In the rows, 128 means zero.
Rows swapped in pairs by one turn or mirror: which row each one swaps with:
The rows were stretched afterwards, more along some directions than others.
Z885: [118 117 160 126 115 121 109 162 120 105 152 126  98 110 121 129 113 158
  86 118 115 130 123 136 134 109 120 135  74 169]
Z712: [154 146 174 136 160 113  99 149 119 128 126 120 121 115 108 113 127 110
 138 125 150 118 115 142 134 113 131 114 129 122]
Z565: [161 119 185 119 123 129  83 131 122 113 142 151 132 158 120 124 155 153
 115 108 107 105 153 134 126  86 118 141 131 167]
Z697: [141 151 145 146 129 128 116 142 119 117 142 170 141 101 125 119 149 112
 125 156 137 100  71 130 112 128 116 120 131  96]
Z120: [147 144 144 143 173 139 108  88 132 119 132 171 142 152 112 119 132 125
 122 154 118 111 105 162 115 124 135 140 160 136]
Z526: [147 132 159 115 130 107 111 149 104 146 127 108 170 142 126 110 145 135
 101 156 155 136  88 143 124 115 128 155 135 137]
Z683: [126  95 137 128 135 114 115 144  97  90 124 129 146 118  69 115 179 115
 105 103 139  95 118 133  99 118 161 143 135 167]
Z779: [119 129 115 165 144 127 110 110 109 121  97 133 117 136 110 124 158 109
 121 118 137 128 139 134 133 160 135 131 128 113]
Z102: [129 126 119 135 137 112 138 124 122 143 114 131 128 158 129 113 163 107
 100 146 168 119 103 143 115 122 148 137 152 152]
Z730: [132  91 163 132 136 138 145 116 112 103 112 105 109 119  88 133 148 127
 107 106 133 114 156 151 135 166 147 133  90 137]
Z20: [141  98 157 123  89 114 142 159 107 134 162 107 146 116 122 135 125 160
 127 115 160 133 130 121 133 147 129 141  74 123]
Z725: [129  89 167 130  89 116 135 172 107 129 142 121 147 107 119 132 127 144
 112 127 138 130 132 120 131 144 125 147  65 141]
Z124: [125  97 150 127  87 121 135 162 106 132 156 116 132 121 126 123 131 149
 117 117 161 130 123 125 132 135 129 151  74 149]
Z758: [112 105 152 119 113 116 123 152 106 114 126 104 138 118  74 132 128 145
 106 131 158 130 159 151 126 113 138 168  99 161]
Z56: [151 102 182 135 129 116 120 121 104  97 144 114 131 117 110 135 163 136
 126 117 142 114 125 120  92 141 107 127 112 148]
Z406: [136 100 190 122 122  99 123 153 132 142 141 134 149 121 115 141 116 179
  99 130  95 140 135 145 145 131 113 142  87 152]
Z434: [128 131 155 120 122 105 125  93 122 149 117 159 131 148 126 130 142 131
 110 118 144 133 114 134 133 130 140 136 160 126]
Z47: [142 123 131 138 180 121 111  81 142 119 149 169 143 141 113 116 147 112
 127 142 111  98 117 137 130 134 109 139 142 130]
Z92: [132 100 177 117 150 107 125 118 124 112 137 114 142 121  90 131 135 143
 130  83 108 140 165 117 126 147 127 115 120 149]
Z308: [110 126 143 120 141 121 100 117 113 120 167 110 116 151 108  90 145 174
 106  94 155  93 141 150 101 131 134 154 118 194]
Z783: [115 122 157 144 141 101  71 118 109 126 113 156 122 144 104 157 177 107
 132 108 125 113 137 122 133 111 121 128 157 146]
Z621: [119 119 167 124 111 119 105 161 122 114 157 128 110 102 132 131 112 158
 100 110 109 136 136 140 144 107 117 122  75 164]
Z238: [125 121 153 130 146 107 120 113 141 115 139 135 146 126  99 134 151 134
 137  91  95 138 140 116 121 151 125 111 135 122]
Z652: [150 117 150 110 116  86 109 134  98 116 168 136 136 109  87 106 145 158
 114 130 155  68 107 145 100 117 120 158  93 160]
Z908: [136 122 176 153 160 121  96 129 112  98 128 111 137 122  67 106 142 137
 121 114 130 109 167 158 139 119 125 145  85 199]
Z575: [118 122 106 141  95 144 146 148 113 114 140  80 145 121 146 138 151 138
 109 134 157 142 134 134 135 121 114 136  75 126]
Z997: [ 92 142 155 139 140 121 117 134 110 118 133 136 143 150 125 115 118 132
 123 127 133 120 124 133 153 124 109 126 134 147]
Z263: [110 123 105 142 102 130 144 145 111 116 141  83 137 116 154 135 159 130
 107 128 159 137 115 132 127 128 120 137  88 133]
Z870: [103 124 105 143 108 132 137 140 111 112 140  82 142 121 147 128 158 136
 101 130 153 141 131 137 128 119 118 144  86 138]
Z237: [110 101 165 116 141 108 129 124 126 123 134 113 138 136 114 127 137 137
 137  79 116 150 161 112 132 143 124 116 131 140]
Z535: [118 116 171 118 124 111 102 157 126 117 170 135 101 106 125 125 111 166
 102 105 115 128 126 143 137 107 125 126  80 176]
Z587: [109 126 125 126 134 135 114 104 130 121 132 147 105 177 116  96 183 117
 129 100 142 105 117 153 123 135 147 133 165 143]
Z408: [135 139 129 141 177 112  91  94 141 122 138 172 146 135 116 130 165 106
 131 132 106  99 109 144 135 123 115 138 151 127]
Z696: [162 113 187 117 103 130  95 127 126 121 141 152 138 158 114 139 170 166
 119 111 110 124 151 135 130  90 114 138 126 157]
Z127: [138 130  94 143 142 109 133 130 117 135 117 123 133 142 108 122 155 105
 105 156 178 118 114 133 113 130 146 142 137 138]
Z570: [115 114 134 150 119 113 141 120 130  92 133 119 119 123 100 131 171 136
  99 130 145 111  80 168 113 144 132 125 118 137]
Z623: [153 119 153 110 144 100  91 134 116 109 142 159 113 119  94 126 139 144
 112 104 136  92 125 136 133 123 144 136 118 168]
Z370: [124 145 143 144 106 118  99 120 118 108 123 145 125 117 102 148 170 148
  97 118 132  97 114 131 118 136 135 122 111 148]
Z796: [121 123 145 122 116 123 112 157 128 112 166 121 112 103 143 132 117 157
 101 108 122 136 129 141 130 112 126 124  84 146]
Z940: [123 130 116 158 147 121 105  99 114 138 110 126 129 140 122 132 150 130
 120 129 140 141 153 132 123 157 120 137 117 118]
Z344: [155 149 153 146 167 106 105 149 112 133 141 107 127 121 111  94 127 127
 106 143 170  84 100 162 120 144 134 127 118 162]
Z35: [130 148 145 147 113 117  97 124 121 113 119 147 127 117  98 150 164 138
 103 116 131  89 120 138 116 132 143 127 114 143]
Z193: [153 126 188 115 124 131  94 130 110 122 113 143 104 158 112 107 176 153
 109 100 142 103 114 136 111 109 126 138 135 145]
Z996: [122 141 155 136 155 122 110 123 132 116  99 126 131 129  97 111 168  99
 135  97 133 134 126 139 151 130 155 103 131 135]
Z755: [116 134 158 132 112 144 106 137 110 124 121 131 157 145 144 114 164 149
 122 127 136 140 129 118 112 124 112 150 140 117]
Z926: [122 113 146 130 130 115 134 118 126 110 133 111 149 121 100 133 153 132
 133  87 113 147 162 118 125 151 122 109 113 130]
Z63: [142 137 132 139 183 115  98  81 138 124 146 168 139 135 124 116 158 108
 134 142 117  87 110 151 135 129 108 138 151 129]
Z147: [134 120 147 143 131 127 117 111 122 114 131 138 127 126  94 116 177 133
 141 115 152 107 126 150 124 139 135 126  95 167]
Z132: [136  95 181 148 143 133  98 132 104 104 133 136 106 105  72 122 146 124
  87 135 144  93 145 135 117 123 130 154 109 202]
Z816: [151 141 159 135 139 101  75 142 100 129 129 138 133 125  99 132 140 155
  74 124 138 112 106 137  98 136 127 163 135 143]
Z412: [131  98 180 127 112 103 132 153 126 127 145 128 151 106 104 138 115 180
 100 135 100 130 147 143 146 136 114 134  69 148]
Z301: [158  95 168 138 149 111  94 121 105  88 140 137 127 105  72 125 101 162
 114 104 116  79 154 128 118 132 136 156 106 172]
Z950: [136 124  97 156 142 127 121 104 115 136 100 113 120 151 124 121 155 114
 109 137 162 139 132 132 117 159 136 150 127 123]
Z689: [151 108 188 101 110 129 109 186 108 116 150 117 146 105  93 118  87 156
  91 117 119 124 152 129 139 103 138 149  84 172]
Z175: [120  91 179 121 119 103 129 148 131 138 149 128 158 114 115 138 131 177
 103 127  96 145 141 148 143 133 111 141  84 160]
Z19: [125 114 161 111 127 125 139 124 132 121 127 116 136 132 115 132 153 134
 143  76 111 157 148 115 126 141 133 101 129 118]
Z932: [119 141 154 118 144 130  81 128 129 113 161 155 110 157 113  88 166 153
 105  91 119 106 123 159 119  90 135 129 143 200]
Z585: [133  94 185 138 134 122 117 137 108  92 113 105 126  88  66 130 169 136
  98  97 120 102 156 161 121 144 143 116 103 179]
Z644: [107 129 113 163 151 116 113 102 107 142  99 127 126 130 114 129 146 105
 118 132 148 136 146 140 138 152 133 148 129 121]
Z397: [106 103 174 147 162 116 102 118  91 105 147 111 150 121  93  91 115 128
 109 126 151  89 158 142 140 139 130 142 112 172]
Z666: [159 164 151 160 154 131  95 129 123 113 138 118 114 159 114 117 124 133
 101 144 162 104 108 165 125 103 114 121 113 160]
Z558: [135  99 182 128 126 100 129 146 129 134 140 116 160 118 101 143 116 176
 104 129 103 135 150 146 145 149 116 140  77 152]
Z568: [115 132 106 166 145 125 106 102 103 132 107 129 126 144 114 128 152 116
 115 135 154 128 142 129 118 154 127 157 133 121]
Z700: [169 115 171 115 118 126  92 135 119 120 145 151 140 149 116 122 143 149
 111 130 117  94 151 141 125  84 120 152 123 170]
Z837: [121  95 157 126  72 117 139 165 110 137 150 115 138 113 131 140 135 161
 122 110 152 142 133 121 132 140 125 137  67 128]
Z446: [121  89 157 122 127 111 139 124  97 137 121 108 126 109  93 133 156 132
 121 115 157 124 156 168 150 102 136 139  95 156]
Z348: [128 129 126 135 133 112 132 144 119 140 104 121 129 154 117 115 169 106
  94 140 172 120 104 138 116 116 145 139 147 154]
Z599: [127 149 141 155 117 119  96 126 126 111 124 155 131 116 105 146 153 136
 103 130 130  84 119 137 118 119 136 125 113 139]
Z968: [141  91 154 126  92 113 130 153 108 139 155 125 142 109 128 140 126 156
 128 122 150 128 133 118 126 153 123 143  76 126]
Z665: [150 162 164 146 138 131  99 127 111  90 125 132 115 127  86 121 177 113
 128 103 139  79 112 150 121 125 134 102 144 143]
Z340: [125 110 136 126 118 124 132 141 106 112 132 125  95 139 112  82 143 119
 101 116 173  83  89 138 105 147 139 150 130 142]
Z615: [142 100 166 108 119 112  98 140 110 122 168 147 134 128 110 115 126 180
 113 119 157 110 135  98 102 138 121 172 127 154]
Z480: [134 123 163 138 116 132 106 140 102 131 127 139 128 145  97 128 118 152
 103 130 136 107 137 129  98  97 144 167 142 166]
Z337: [111 137 164 126 132 129 104 170 105  99 128 107 155 135 112 125 150 125
 123  87 117 140 150 104 139 123 135 127 131 114]
Z511: [112  92 143 152  95 133 127 141 107  97 153 133 110 102 113 131 132 152
 123 125 152  99 139 130 117 135 131 138  75 133]
Z133: [117 132 168 138 130 147 105 118 119 128 138 175 118 160 124 122 181 105
 122 120 132 103 112 136 124  88 129 131 153 157]
Z711: [115 119 158 128 108 123 113 163 125 111 150 134 108 104 132 131 120 150
  92 112 113 143 124 131 130 104 122 124  88 158]
Z810: [171  91 154 112 116 131 132 162 109 113 135 124 104 120 116 111 153 132
  96 130 163 107  99 141 103 116 131 130 110 151]
Z494: [102 119 105 146 104 130 147 141 114 121 136  86 147 114 152 133 157 137
 105 137 157 152 123 138 131 133 118 138  83 139]
Z256: [133 117 146 122 128 131 123 144 126 105 147 123 112 132 126  90 167 134
 108 122 146 102  97 148 107 105 110 155 106 156]

Z696 pairs with Z370
Z568 pairs with Z92
Z950 pairs with Z238
Z599 pairs with Z700
Z570 pairs with Z526
Z837 pairs with Z621
Z725 pairs with Z796
Z968 pairs with Z711
Z683 pairs with Z120
Z56 pairs with Z816

Rows swapped in pairs by one turn or mirror: which row each one swaps with:
The rows were stretched afterwards, more along some directions than others.
Z731: [121  94 112 151 114 116 124 154 112 134 141 138 104 123 118 156 130 144
 141]
Z483: [135 131 129 121 111 119 104 123 139 134 157 104 108 145 100 145 139 127
 139]
Z177: [ 97 127 134 153 104 146 151  87 101 121 120  99 137 114 111 122 121 115
 121]
Z756: [121 136 151 153 113 133 128 116  94 164 122  96 111 141 109 134 152 101
 106]
Z729: [ 96 128 120 133 119 139 125 140  90 167  90 119 142 121 133 106 143 106
 121]
Z302: [ 95 113 109 145 105 125 119 103 131 148 125  97 158 107 124 132 112 168
 132]
Z356: [ 92 115 112 139 104 128 121 103 130 144 132  98 144 108 125 131 116 174
 135]
Z899: [ 88 129 147 155 109 151 140  85 101 150 114  78 150 111 120 130 120 118
 115]
Z86: [110 149 140 110 131 113 122 140 131 132 119 122  77 127 122 115 150  99
 134]
Z227: [ 96 126 135 154 105 144 151  89  99 123 120 106 135 119 109 121 129 123
 119]
Z138: [ 87 134 109 136 115 152 140 125  84 180  99  97 142 123 137 114 124  96
 129]
Z515: [101 125 104 151 137 123 139 117 105 131 117 117 107 124  94 124 130 120
 123]
Z314: [115 154 133 111 131 113 122 124 128 127 123 122  81 132 117 112 140 100
 136]
Z952: [110  90 129 144 112 118 128 159 121 142 143 135 102 121 126 160 123 142
 135]
Z148: [124 138 144 159 115 129 126 120  97 168 124 105 112 143 105 136 155  99
 106]
Z437: [123 132 144 106  97 126 122 143 102 131 139 117  92 152  97 123 126  99
 121]
Z33: [120 156 124 101 130 112 148 131 120 169 122 100 112 139 111 136 174  83
 132]
Z31: [109 127  86 142 111 119 164 146 105 141 127 136  91  94  96  99 161 105
 130]
Z969: [130 107 144 132  97 116 125 141 149 121 150  95 137 112 126 155 127 118
 116]
Z850: [ 76 129 118 120  98 140 134 108 117 120 131  95 109 123 111 118  90 130
 138]
Z72: [116 120 173 122 128 154 119 141 115 184 110  93 154 118 150 132 146 131
 117]
Z433: [133  95 112 145 111 114 126 148 118 124 149 145  98 123 110 152 125 147
 143]
Z49: [121 116 118 127 103 109 127 107 108 126 131 116 136 131  99 129 143 145
 124]
Z163: [101 156  99 132 114 106 157 106 127 159 125  79 130 124  93 144 159  80
 125]
Z694: [138 135 127 121 114 116 108 118 133 136 149  99 121 144  93 142 144 122
 139]
Z747: [131 141 155  89 127 124 130 141 115 170 133 102 115 139 127 135 166 103
 130]
Z189: [ 99 151 153 115 100 116 120 124 140 165 135  60 130 129 130 143 132 114
 105]
Z524: [122 147 112 124 101 136 134  93 101 163 133  60 129 125 102 116  98  90
 121]
Z118: [ 87 134 126 115  97 133 134 101 123 115 145 100  99 127 105 121  92 128
 135]
Z531: [121 139 119 114 124  97 129 130 157 117 141 120  93 119 107 126 139 128
 123]
Z919: [148 123 150 120  95 112 111 125 145 126 161  83 132 116 113 153 121 117
 112]
Z493: [101 117 158 120 115 151 126 115  93 145 125  84 111 132 110 106 102 106
 113]
Z605: [ 99 128 121 134 122 141 124 139  96 165  88 118 149 122 137 112 143 109
 121]
Z777: [126 129 145 126 125 117 103 132 123 130 102 126 144 121 121 124 162 132
 111]
Z597: [ 97 132 113 131 122 141 131 140  95 164  85 117 144 121 131 106 148 106
 120]
Z448: [ 90 157 154 126 107 125 124 123 131 177 121  60 128 135 139 147 137 108
 110]
Z901: [133 137 147 145 103 128 124 125 106 161 134 101 107 138  99 126 153 101
  98]
Z917: [121 118 113 119 122  99 130 136 152 118 149 114 112 108 107 137 121 145
 118]
Z435: [120 155 124 101 126 111 150 126 117 170 128  94 116 137 107 137 172  84
 133]
Z705: [100 131 126 133 125 140 122 139 100 164  84 120 145 124 135 113 152 111
 116]
Z738: [ 96 116 149 130 118 153 129 106  91 142 119  93 106 131 107 106  94 110
 114]
Z94: [126 110 140 133  97 110 122 145 154 127 152  91 135 122 128 164 126 115
 117]
Z402: [120 157 127 101 127 109 148 132 116 172 130 100 109 140 112 141 173  82
 137]
Z620: [ 92 137 113 121  98 130 136 104  99 112 141 108  89 132  99 121  90 119
 140]
Z860: [119 113 109 142 113 127 149 144 115 153 149 118 125 111 140 153 108 131
 141]
Z763: [ 88 134 123 139 113 129 132 139 136 160 123 104 148 149 140 166 147 103
 140]
Z785: [106 116  90 143 115 120 161 156 109 152 124 130 109  92 104 105 165 112
 129]
Z507: [ 72 122 109 154 112 128 150 137  94 176 107 111 122 134 141 158 118 117
 139]
Z84: [117 162 118 101 124 109 151 126 121 168 125  89 113 138 105 137 174  80
 129]
Z37: [122 114 109 129 112 122 146 152 122 145 152 114 121 110 134 153 113 133
 140]
Z504: [101 126  94 153 129 121 146 138 107 138 110 125 105 113  95 112 159 114
 124]
Z432: [102 146 154 121  94 128 126 128 143 162 140  66 131 126 136 142 127 110
 104]

Z448 pairs with Z901
Z515 pairs with Z917
Z504 pairs with Z531
Z189 pairs with Z148
Z37 pairs with Z738

